Look-ups in named tables: a row name and a column name give one cell, copied from the table.

Table Pida
,Depe,Ras,Tib,Bopem,Lovet,Kesap,Misidan
Puf,3.74,3.56,1.24,4.25,3.85,3.39,3.19
Nazeg,3.65,4.01,2.25,4.05,3.19,3.20,3.27
Zal,3.65,3.02,-0.53,1.00,1.77,1.67,3.39
Dufes,2.65,2.00,1.79,5.61,4.36,3.63,1.98
Zir,1.14,1.67,2.70,-0.70,0.60,0.58,1.82
Pibivaf,2.62,2.91,3.15,0.80,1.03,1.22,2.76
Sor,4.55,4.23,2.13,-5.15,-2.83,-2.01,3.78
Ruz,3.33,3.37,2.95,4.76,3.73,3.59,3.17
Rez,3.05,2.96,3.79,2.49,2.79,2.25,2.53
Bife,0.59,1.22,2.71,4.68,3.92,4.11,0.97
Venizip,2.25,1.97,4.19,1.64,1.42,1.79,1.72
Konatam,0.41,0.41,1.97,-2.38,-0.76,-0.62,1.39

What is the Lovet of Zir in Pida?
0.60
What is the Bopem of Nazeg in Pida?
4.05
What is the Misidan of Pibivaf in Pida?
2.76
What is the Kesap of Dufes in Pida?
3.63
What is the Misidan of Venizip in Pida?
1.72
What is the Bopem of Ruz in Pida?
4.76
What is the Misidan of Sor in Pida?
3.78
What is the Tib of Zir in Pida?
2.70
What is the Depe of Zir in Pida?
1.14
What is the Bopem of Konatam in Pida?
-2.38
What is the Ras of Nazeg in Pida?
4.01
What is the Ras of Venizip in Pida?
1.97
What is the Ras of Sor in Pida?
4.23
What is the Kesap of Puf in Pida?
3.39
Which row has the largest Depe? Sor

Diditop =
,Lam,Fum,Rufis,Beze,Dolide,Tonem
Tuzadir,0.7,0.4,0.8,0.3,0.4,0.7
Zipe,0.6,0.4,0.8,0.6,0.4,0.6
Dibeta,0.3,0.4,0.4,0.7,0.3,0.3
Pum,0.7,1.0,0.6,0.3,1.0,0.8
Panine,0.6,0.6,0.4,0.3,0.6,0.5
Vurumo,0.2,0.5,0.2,0.7,0.5,0.2
Padinu,0.5,0.6,0.3,0.4,0.6,0.5
Leb,0.5,0.2,0.6,0.4,0.3,0.5
Reb,0.3,0.6,0.4,0.9,0.5,0.3
Boz,0.5,0.7,0.3,0.4,0.8,0.5
Vos,0.5,0.2,0.5,0.4,0.3,0.5
Banaf,0.7,0.4,0.8,0.3,0.4,0.7
Lumemes,0.3,0.3,0.4,0.6,0.3,0.3

What is the Tonem of Lumemes in Diditop?
0.3
What is the Tonem of Dibeta in Diditop?
0.3
What is the Tonem of Panine in Diditop?
0.5
What is the Beze of Lumemes in Diditop?
0.6
What is the Fum of Padinu in Diditop?
0.6
What is the Dolide of Boz in Diditop?
0.8
What is the Dolide of Dibeta in Diditop?
0.3
What is the Lam of Reb in Diditop?
0.3
Row with the largest Fum: Pum

Limodo.tsv
	Taled	Sofus	Petuv	Noviked	Lezadaf	Zopib	Birip	Vibemug
Muk	60.17	49.02	66.79	67.39	69.12	49.94	91.84	41.10
Dukera	83.02	49.31	65.09	43.99	80.54	69.24	55.27	59.33
Mis	43.14	71.86	47.56	83.51	46.94	56.98	55.96	67.65
Gepe	71.86	49.33	57.89	63.51	83.29	48.62	86.02	78.84
Kuf	38.99	73.17	56.74	69.29	51.02	56.87	62.60	68.69
Tekorum	94.92	47.34	59.88	45.39	71.82	47.95	44.89	66.19
Tumem	63.47	59.02	41.66	34.11	50.31	68.70	76.47	23.50
Mav	80.01	29.23	55.72	45.69	66.81	50.88	47.32	62.48
Kepozo	63.55	48.96	68.79	58.43	81.28	39.98	73.48	88.63
Noliv	92.46	48.36	59.51	46.29	67.64	54.52	43.84	60.70
Bil	45.52	71.11	53.28	81.12	44.68	51.68	55.62	68.75

What is the Birip of Mis in Limodo? 55.96
What is the Noviked of Mav in Limodo? 45.69
What is the Lezadaf of Muk in Limodo? 69.12
What is the Birip of Muk in Limodo? 91.84
What is the Noviked of Tekorum in Limodo? 45.39
What is the Sofus of Tumem in Limodo? 59.02
What is the Noviked of Gepe in Limodo? 63.51
What is the Vibemug of Kuf in Limodo? 68.69
What is the Sofus of Kuf in Limodo? 73.17
What is the Lezadaf of Tumem in Limodo? 50.31
What is the Taled of Mis in Limodo? 43.14
What is the Noviked of Tumem in Limodo? 34.11
What is the Taled of Dukera in Limodo? 83.02
What is the Taled of Kuf in Limodo? 38.99
What is the Sofus of Mav in Limodo? 29.23
What is the Vibemug of Mis in Limodo? 67.65
What is the Sofus of Dukera in Limodo? 49.31
What is the Sofus of Noliv in Limodo? 48.36
What is the Sofus of Gepe in Limodo? 49.33

Bape:
        Luvomog  Vonuvu  Kidelim   Bon   Lar   Mut  Lakavi  Zovi
Ven        0.76    0.12     0.58  0.35  0.81  0.19    0.52  0.11
Fom        0.19    0.69     0.30  0.38  0.14  0.66    0.45  0.68
Vobito     0.64    0.32     0.70  0.57  0.64  0.50    0.34  0.42
Ganov      0.55    0.25     0.68  0.69  0.53  0.46    0.11  0.42
Musuke     0.71    0.27     0.69  0.47  0.74  0.40    0.46  0.32
Zuku       0.39    0.61     0.49  0.43  0.37  0.67    0.49  0.64
Tisizu     0.48    0.46     0.31  0.10  0.53  0.33    0.80  0.31
Rura       0.18    0.70     0.35  0.47  0.12  0.72    0.35  0.74
Vokuni     0.27    0.31     0.18  0.27  0.29  0.17    0.41  0.23
Zorogi     0.55    0.42     0.41  0.17  0.60  0.35    0.76  0.31
Tik        0.36    0.63     0.43  0.37  0.34  0.65    0.53  0.63

Mut of Ven is 0.19
Lar of Rura is 0.12
Vonuvu of Zorogi is 0.42
Luvomog of Musuke is 0.71
Luvomog of Ven is 0.76
Vonuvu of Musuke is 0.27
Vonuvu of Vokuni is 0.31
Mut of Rura is 0.72
Kidelim of Ven is 0.58
Bon of Zuku is 0.43
Vonuvu of Tik is 0.63
Lakavi of Zorogi is 0.76
Lakavi of Musuke is 0.46
Mut of Zuku is 0.67
Lakavi of Zuku is 0.49
Bon of Vobito is 0.57
Bon of Zorogi is 0.17
Mut of Tisizu is 0.33

Laz:
,Vez,Bur,Tonim
Gur,0.27,-0.07,0.66
Gok,0.29,-0.52,0.32
Mepudev,0.13,-0.05,-0.03
Vakib,-0.37,0.12,0.42
Nupu,0.29,0.65,0.21
Tamure,0.13,0.25,-0.27
Gaz,0.32,0.70,0.10
Mesi,0.55,0.08,0.52
Tamemo,-0.26,0.03,-0.11
Kiru,0.13,0.56,-0.09
Vot,0.83,0.33,0.44
Fetin,0.32,-0.12,0.61
Ketizef,0.28,-0.01,0.00

Vez of Gaz is 0.32
Bur of Vot is 0.33
Bur of Tamure is 0.25
Tonim of Ketizef is 0.00
Tonim of Gur is 0.66
Tonim of Gok is 0.32
Vez of Vot is 0.83
Tonim of Fetin is 0.61
Bur of Mesi is 0.08
Vez of Mesi is 0.55
Tonim of Tamure is -0.27
Tonim of Gaz is 0.10
Bur of Tamemo is 0.03
Bur of Nupu is 0.65
Bur of Ketizef is -0.01
Bur of Kiru is 0.56
Vez of Gok is 0.29
Which row has the largest Vez? Vot

